(in the rows, 128 means zero)
Each path below is one point turned by a fixed rotation once a step. After each direction that follows a path, write how fast that rotation turns it, in deg/step (0 if it stays still).
Each turn is a multiple of 5 degrees from 10 to 175, or 0.
Each row of a path follows its step; steps can be skipped.

step 0: [130 133 122 128 125 126 124 124 137 128 133 133 135 123 122 131 128 129
 121 128 122 126 130 140 120 135 129 140 122 132 129 124 128 136 130 131
 126 126 125 130 125 127 135]
step 2: [121 131 128 124 139 129 128 124 128 127 124 135 131 120 122 122 130 130
 122 121 127 121 116 123 131 125 126 130 123 129 125 129 138 140 134 127
 127 124 127 131 124 129 123]
step 3: [134 125 125 130 121 121 130 123 132 128 131 125 137 132 136 126 126 115
 125 132 124 125 135 133 134 126 129 121 123 126 134 132 130 135 127 123
 128 134 119 119 129 132 132]
step 4: [129 132 128 129 133 128 117 122 132 123 135 129 126 121 133 129 134 136
 132 134 133 122 122 121 130 116 129 132 132 121 129 122 123 126 130 126
 126 137 129 134 122 130 125]
step 6: [121 124 121 130 139 122 126 129 135 120 126 131 130 130 127 125 128 124
 128 128 120 131 124 130 118 124 128 127 134 123 131 125 126 119 123 125
 129 141 121 125 131 125 133]
step 7: [137 131 129 128 134 133 127 120 117 132 128 137 133 120 123 130 127 130
 118 134 129 136 133 121 124 130 132 131 127 121 129 124 124 135 129 129
 121 125 131 124 127 130 128]
step 10: [132 130 123 134 125 117 120 123 127 125 131 134 131 121 133 134 132 128
 122 132 128 125 130 139 129 130 127 124 119 123 122 137 123 128 124 126
 130 122 137 133 128 126 135]
step 11: [124 124 118 123 131 126 128 126 130 123 129 133 125 128 124 123 142 134
 135 134 131 121 124 125 130 136 134 131 134 134 136 123 131 130 129 131
 129 129 121 121 123 124 131]
step 12: [131 124 128 119 127 125 123 128 131 119 134 129 133 115 125 123 120 126
 120 119 125 129 131 130 121 129 129 126 120 127 128 133 136 130 127 124
 118 126 127 128 127 134 123]
step 13: [123 132 126 131 135 120 129 121 128 137 125 133 133 127 135 129 133 128
 134 131 126 125 133 134 129 126 131 121 134 125 127 119 133 140 127 119
 133 134 125 130 125 134 133]
step 14: [137 128 129 128 124 130 125 127 129 119 130 133 135 125 126 126 129 125
 129 127 131 125 118 115 132 118 133 126 117 122 130 123 126 128 133 132
 131 123 119 123 125 129 126]
Speeds:
[128 130 128 126 128 128 132 128 127 128 128 128 128 128 127 131 125 127
 129 131 127 125 128 127 128 122 130 128 129 126 128 128 129 127 128 126
 125 129 127 128 129 127 127]  35
[125 130 128 127 129 124 129 128 125 128 128 127 126 128 130 125 128 130
 128 129 129 127 126 128 125 127 126 127 130 131 128 127 124 129 128 128
 131 131 128 127 127 129 128]  155
[127 129 128 130 126 125 129 128 129 128 129 132 127 130 128 129 128 124
 128 128 127 128 129 126 129 128 128 130 128 132 128 125 129 130 127 129
 130 127 126 128 128 125 130]  135

step 0: [124 128 130 127 128 124 123 127 122 124 122 133 115 124 129 132 128 128
 132 127 123 124 123 116 129 119 130 134 135 130 125 125 132 131 138 130
 126 126 129 122 133 121 133]
step 4: [131 130 128 133 130 129 126 135 125 124 126 129 130 127 129 127 116 136
 137 125 129 124 118 119 130 128 122 141 128 122 128 136 127 128 131 127
 126 122 126 125 119 132 133]
step 5: [129 127 139 122 120 132 127 133 121 136 130 127 128 135 130 124 128 126
 129 129 125 130 133 139 128 120 133 127 132 131 128 125 123 131 132 135
 124 127 119 118 127 133 131]
step 6: [121 131 123 127 137 121 130 126 121 126 127 120 125 126 133 125 128 123
 130 128 127 130 126 117 133 115 129 132 133 121 118 129 131 132 133 124
 128 127 130 125 131 120 133]
step 7: [133 128 135 129 124 134 119 132 122 131 122 133 123 134 124 130 120 135
 131 126 128 124 120 120 124 126 127 137 125 124 131 128 126 129 117 125
 131 125 123 121 122 129 132]
step 8: [122 136 133 128 122 130 131 134 119 129 135 128 131 128 136 126 127 126
 134 127 125 132 131 137 132 123 128 136 132 132 125 130 123 126 141 133
 124 124 126 124 123 128 135]
step 9: [131 122 128 121 134 125 133 125 128 135 127 124 121 130 126 125 123 123
 128 131 127 132 121 120 136 118 132 127 130 121 121 126 130 138 127 130
 131 123 120 119 130 125 128]
step 11: [124 131 132 128 124 136 134 132 122 137 132 133 131 131 127 127 121 130
 133 122 125 127 126 131 132 124 132 133 133 127 129 123 126 128 135 136
 127 137 120 121 121 123 136]
step 12: [123 121 130 124 133 119 132 134 120 127 126 120 123 129 135 128 124 126
 132 133 127 133 126 127 132 120 129 126 126 126 122 132 124 135 128 124
 128 112 128 121 131 125 130]
step 13: [133 140 133 127 126 134 117 127 129 127 129 128 121 134 125 126 129 126
 124 125 127 124 124 116 125 118 129 139 132 124 122 129 129 127 124 130
 128 129 122 124 127 133 131]
step 14: [126 127 130 129 125 128 130 127 113 139 125 133 135 127 133 123 123 130
 137 128 126 134 127 132 129 125 121 136 132 126 133 130 127 128 135 125
 129 129 127 124 119 123 136]
Speeds:
[131 130 126 128 130 126 127 127 127 127 128 127 131 126 127 128 128 131
 128 130 127 129 128 128 126 128 128 129 125 131 126 126 125 129 128 129
 127 129 126 125 128 127 129]  0
[127 126 127 128 129 129 125 128 130 124 129 126 128 129 127 127 125 132
 128 129 128 129 128 127 130 128 129 129 125 126 127 130 129 127 124 127
 126 126 128 127 128 128 126]  125
[127 129 125 126 131 130 130 125 128 128 130 129 130 129 129 126 127 128
 126 125 131 128 128 128 131 126 127 130 128 128 128 125 129 126 130 126
 127 129 127 130 127 127 129]  140
